In the data rows, 128 means zero.
Some points:
[143  84 128  69 112  92 115 144 105 127  51 136  72  87  65  95 106 115  82  75  88  67  97  98  52  82 130  90  72 143  93 114]
[129  97 131 126  92 118 122 132  99 140  74 110  99  78 115 114 136 114  89  79 116  71  79 125  70  89 142  80  66 137  85 138]
[177 109 139 117  97 131 140 139 107 166 114  97 110  77 135 111 143 134  89  85 131 125  90 148  81  98 139 134  88 181  86 137]
[156 117 169 139 126 131 152 141  99 152 117 112 114  91 155 115 143 117  90  98 118 158 105 182 100  98 156 111  95 170 112 151]
[150 128 170 136 142 123 128 129 108 165 123 104 124 105 179 112 139 130 130 105 122 162  89 169 121  98 154 108 102 165 113 137]
[150 124 160 119 146 112 116 151 121 146 126 121 132 113 179 112 129 129 166  96 116 152  82 157 134  84 145 138 107 153 122 122]
[126 125 187 120 177 114 126 164 144 114 133 113 145 133 177 123 138 127 165 103 132 123  74 139 119  77 151 131 105 124 126 113]
[143 108 145 111 168 107 113 157 136 126 141 122 124 109 175 119 139 148 189 107 127 131  86 155 128  94 128 146 119 126 132 100]
[119 108 144 130 185 117 131 141 135 111 141 133 138  96 183 121 145 136 177  91 122 119 111 155 137  87 116 136 117 115 147 124]
[128 102 148 124 191 119 137 144 137 119 162 122 114 119 184 105 140 149 159 117 120 133 123 153 103  96 110 159 144 124 156 114]
[125 104 145 123 189 132 136 142 128 117 178 129 107 120 189  91 136 146 140 114 113 131 140 147 102 103  99 159 153 119 160 115]
[106 117 122 136 187 140 140 145 117 139 185 123 106 103 194  84 102 170 128 119 110 109 142 127 105 107  71 166 131 108 159 124]
[ 98 114 118 120 163 164 121 134 121 111 176 124  93 139 200  78 140 146 119 110 122  90 139 127 106 134  95 143 134  73 147  91]
[102 131 117 118 169 174 112 110 131 110 172 122  76 116 180  82 125 135 117 116 117  81 139 122 106 147  91 157 145  62 154  85]
[ 98 136 113 128 174 193 117  99 141 101 155 109  50 104 166 109 126 136 119 128 123  77 139 117 108 163  97 158 149  47 158  99]
[145 145 152  82  41 146 106  68 138  96 123  75 125 175  87 142  71  69 155 125 162 125 158 166  70  51  76 120  60 158 176 125]
[138 128 154 109  68 160 138  83 153  60 126  75 153 135 109 156  96 118 163 168 177 130 164 163  83  83  51  89  70 183 155 137]
[149 117 190 111  65 174 131  97 156  52 118 108 134  97 145 135 108 129 135 167 187 187 171 120 115 114  18  69 120 190 104 108]
[130 128 176 116  62 169 135 103 144  35 101 147 154  98 169  89 124 142 114 185 135 202 160  79 100 121  25  79 117 180  63 102]
[107 115 148 132  96 180 148 108 146  78  91 134 180  96 127  75 129 118  99 185 106 195 168  94  76 126  77 110 122 163  14 114]
[101 107 130 167 120 180 150 123 134 142  93 118 226  80 110 108  93  73 123 188  81 157 159 117  95 140 113 113 126 160  14 104]
[124 106 110 155 114 159 166 111 190 176  95 160 195 108 135 164  96  94 123 195  66 140 159 148 101 152 177 140 132 159  34  86]
[146 111 110 161  95 144 170 134 212 214  94 215 149 123 194 239 102 109 133 213  68 111 140 142 140 149 192 130 146 165  94  70]
[164 124  99 120 122 163 195 134 200 180  93 210 141 109 200 213 135 116 122 195  99  83 132 112 180 144 215 156 148 178 130  94]
[137 104 117 128 126 151 192 138 139 176 110 144 114 125 175 137 186 129 121 219 104  70 131  85 188 126 211 152 162 171 139 124]
[116  83 146 135 131 129 203 149 108 155 102 166 106 131 135  67 163 110 125 178 136  81 143  82 230 136 189 155 150 143 130 133]
[116  70 145 166 121  77 220 126 130 148 136 167 108 143 108  20 126 146 132 163 157  91 135  88 214 157 194 141 145 132 141 131]
[123  85 137 215 107  67 205 128 153 169 127 185 103 126 104  18 113 150 144 144 215 125 129  98 194 153 179 146 155 107 164 136]
[163 141 151 196  95 114 169 146 148 154 149 184 136 143 105   0 153 163 165 157 185 127 116 135 166 176 192 134 139 117 197 154]
[154 220 166 200 109 210 150 201 113 167 143 156 160 135  83   0 185 157 159 137 190 146 113 153 152 149 160 122 165 138 205 197]
[145 149 128 128  97 109 157 102  89 107 100 114 113 144  67 152 124 102 127 121 133 129  46 129 109 139  93 143 179 125  90 149]
[138 148 123 131 103 108 143 103  86 116 135 138 108 144  72 156 118 105 140 145 122 141  51 119 124 129  98 130 131 115  91 160]
[128 143 130 112 110 107 146  97  96 114 132 137 115 132  77 150 116  96 151 134 121 147  61 129 131 140 117 125 128 105  94 158]
[114 151 108 105 108  91 143 107  91 116 144 132 117 126  95 145 111 102 159 146 138 149  61 119 120 140 130 124 133 118  99 150]
[107 139 106  99 107  92 137 105 101 129 155 138 121 130  96 136 116 102 168 132 139 147  81 126 124 139 131 115 124 116  94 146]
[ 93 130 105  98 113  98 141 120 109 121 154 134 120 115 100 140 113  84 166 116 152 160 109 133 114 130 153 126 148 117 101 160]
[101 130 113  92 116  92 139 113 107 144 170 131 133 127 108 139 123 112 168 129 144 150 120 133 111 143 143 108 128 122 109 148]
[ 98 136 114  95 125  98 134 123 107 149 171 136 138 125 115 145 130 113 170 130 150 149 137 133 105 135 146 102 133 129 120 147]
[ 96 134 139  71 128  98 181 157 120 150 140 116 156 150 125 160 122 135 147 137 161 153 144 130  98 148 137 117 114  94 137 146]
[107 145 121  93 127 109 135 134 113 149 161 153 162 110 115 162 165 120 164 122 161 136 173 146 111 126 137 126 117 108 135 135]
[102 140 126  90 139 107 121 131 120 161 153 130 147 130 115 161 152 139 174 129 154 129 180 122 104 125 141 107 143 126 140 133]
[113 132 133  84 127 121  94 151 122 141 145 136 145 117 117 163 130 121 171 133 157 122 184  87 109 121 159 136 133 109 152 136]
[123 145 131  78 136 115 102 131 133 161 143 140 150  98  93 152 125 134 163 117 140 119 202 106 137 120 133 125 129 106 155 123]
[104 147 145 103 114 120 107 136 141 166 134 115 142 131  93 158 146 155 152 120 143  96 200  89 120 111 137 121 131  99 149 119]
[118 163 150 117 126 115 106 107 142 159 127 139 129 114  78 157 162 153 134 127 134 113 209 101 129 103 132 121 133 105 168 108]
[174 167  62 199 126  23  81 161 136  24  88  30  67 133  61  63 123 103 119 107  75 103 197  89 128 111 100 103 103  70  39  65]
[180 192 114 208 114  62  94 155 211  67  90  58  62 125 117 148  70  96 112 104  71  91 155  99 131 150 127 127 104  82  72 106]
[227 173 108 217 129 117 123 180 236 108 143 145  71 146 159 217  79  89  84  99 113  66 152 162 138 177 126 106 136 157 106 127]
[221 186 129 192 154 109 143 122 198 150 149 124  84 162 219 189 137 107  51 119 122 108 174 195 166 194 143 121 121 174 129 177]
[184 154 107 172 201  94 108 136 122 154 136 134 100 168 219 127 131  80  68 132 168 113 170 176 168 169 126 137  98 187 140 197]
[177 115 126 123 177  79 104 145 171 153 125 115 111 184 189 111 170 110 101 122 145 124 126 137 181 133  97 140 114 108 131 215]
[122 102 122 115 173  77  69 130 184 113 117 129 112 142 175 100 161 108 117 118 170 108  84 124 169 160  93 149 117 134 144 183]
[ 68  77 118 115 105  88  74 170 168 101 123 132 107  94 167  86 178 156  90 104 112 143  80 153 173 167  68 134 149 143 157 169]
[ 26  82 138 117 149 118  43 179 155  97 135 119 141  96 116  64 175 137  51 136 118 157  65 138 157 174  92 148 110 166 151 124]
[ 32  73 103 148 157 150  68 143 197 137 140 132 146 111  86  95 160 142  87  98  93 176  54 112 134 153 104 130 123 154 138 144]
[ 94  47  92 151 171 129 113 152 159 140 124 117 162 123  94 141 163 120 114  96  91 172  64 111 104 192 111 116 131 124 160 113]
[114  73 104 159 157 107 123 148 119 148 133 131 158 142 119 159 155 101 101  76 102 174  79  82 102 186 113 146 129 112 160  83]
[117 118 103 155 160 108 134 109  98 130 151 134 153 157 135 154 154 117 105  55  69 163  95  62 120 179 129 141 128 127 166  87]
[112 156 102 157 161 162 137 114  93 141 161 124 123 185 129 181 152 135 141  50  80 155 108  82 139 180 155 161 120 134 156  81]
[130 173  90 164 191 242 145 147 101 157 141 126  73 192 101 255 129 151 234  89  91 154 130 141 165 189 180 181  88 115 176 112]
[149 111 149 145  82 130  81 112  78  75 132 133 143 142  95 143  94 187 133 117 147 130 170 117  93 129 154 121 128 118 153 168]
There is one direction along which these points spread out most. Take the direction at right angles to it along which they spread out most. Then take the direction at right angles to both along which they spread out most. Go by this last direction. How far along it is each point below, from 0 to 99? 50 is the average, and the first point above lies past it. One standard deviation of the points above along it is 16.
[134 134 122 132  82 127  96  99  89  98 100 125 153 160 101 132  98 184 136 102 150 126 167 147 100 126 135 128 147 131 149 139] 45
[135 148 126 129  85 134  94 100  93 101 101 135 159 157 102 138 101 170 124 107 145 132 162 148 101 114 134 130 149 122 154 136] 46
[127 149 128 130  94 156  88 111 100 125  91 124 152 176 110 149  96 168 119 116 158 139 152 142 108 100 130 124 155 107 136 143] 46
[125 191 133 107 111 144 110  94  83 125  91 133 165 147  92 142 106 158 110 118 120 106 158 151 118 118 108 146 138 133 146 130] 47
[143 164 130 102 108 167  86 111  90 128 107 116 161 153 104 157 104 160 108 135 143 117 137 142 129 104 129 130 163 120 135 116] 47
[128 169 116 101 141 165 110 100  90 123  86 116 152 137 106 160  93 148 103 146 132 135 134 137 155  85 128  92 149 114 156 119] 47
[132 144 132 106 113 166  94  98  82 127 125 109 148 146  97 156 119 129  95 170 113 110 130 138 153  81 134 123 151  95 135 119] 46
[134 137 106  89 134 156 129 113  83 104 113 119 146 137  89 154 111 140  80 161 133 120 126 147 160  85 133 121 146  90 129 107] 46
[134 117  95  84 117 155 123 116  81 130 133 117 128 137  94 147 104 131  92 163 116 118 125 126 182  70 117 117 149  88 118 113] 45
[123 114  95  69 130 151 139 105  98 103 140 101 126 128  87 144 106 132  92 147 120 106 123 125 188  78 138 117 152  96 107 120] 46
